(in the rows, 128 means zero)
One turn moves every row onto another: examples first, then more rows asked:
Dumu: [112 137 141 151 129 110 120 103 150 106 163 126 124]
momep: [118 143 129 105 110 143 144 167 136 144  99 135 120]
bivek: [131 118 121 129 107 140 176 131 140 123 112 137 124]
fevem: [ 85 114 141 126  95 111  95 127 107 138 132 140 119]
Pegor: [103 115 137 134 164 137 154 121 118 139  99 119 126]
Veb: [ 97 142 153 139 165 138  95 129 109 116 111 116 130]
timo: [ 74 137 139 151 144 131 124 127 107 148 116 144 114]
rar: [152 104 144 116 123 127 107 129 115 106 104  98 130]
Nadiv: [ 93 121 135 150  88 117 113 113 114 117 145 153 118]
dolu: [126 157 141 156 127 119 113 120 151 102 157 126 117]
Zez: [128 101 120 114 107 124 156 135 124 148  99 124 127]
Gaf: [112 118 147 109 132 133 108 116 137  83 130 111 154]
vetu: [106 153 137 152  89 131 101 138 118 112 138 155 114]
femo: [152 110 139 120 118 123  98 130 110 108 104 100 134]
nom: [148 125 145 128 124 138 108 123 129  77 121 108 139]
fidif: [118 143 123 101 113 141 139 166 135 144  96 129 131]
Puse: [122 143 131 141  88 123  92 151 104 136 115 140 110]
vikod: [122 140 129 156 121 115 152 114 155 123 152 135 112]
pureg: [117 143 137 130 143 123 141 116 168 106 150 117 134]
belug: [117 117 149 155 158 130 107 111  98 116 109 112 121]
kar: [142 142 136 145 139 124 144 117 161 103 144 115 124]
kof: [108 143 125 112 114 148 164 148 152 124 115 142 133]
bulo: [111 121 149  90 133 133  96 140 130 109 112 104 147]
kulap: [109 142 138 170 137 136 125 132  98 142 107 140 100]
Ruba: [124 138 141 143  89 124  88 147 102 129 120 139 103]
tade: [ 88 113 132 126  93 109 101 127 106 145 128 140 124]
Sud: [118 146 139 137 163 151 142 144 121 132  91 121 121]
tute: [119 101 125 113 106 126 160 136 126 150 103 129 118]
Tabig: [109 121 143  94 129 125  90 137 124 113 113 106 151]
zezu: [111 161 132 147 125 123 142 129 163 122 153 139 117]

kulap -> Sud
vikod -> kar
Gaf -> Nadiv
Where do these go?
fidif -> Tabig
momep -> bulo

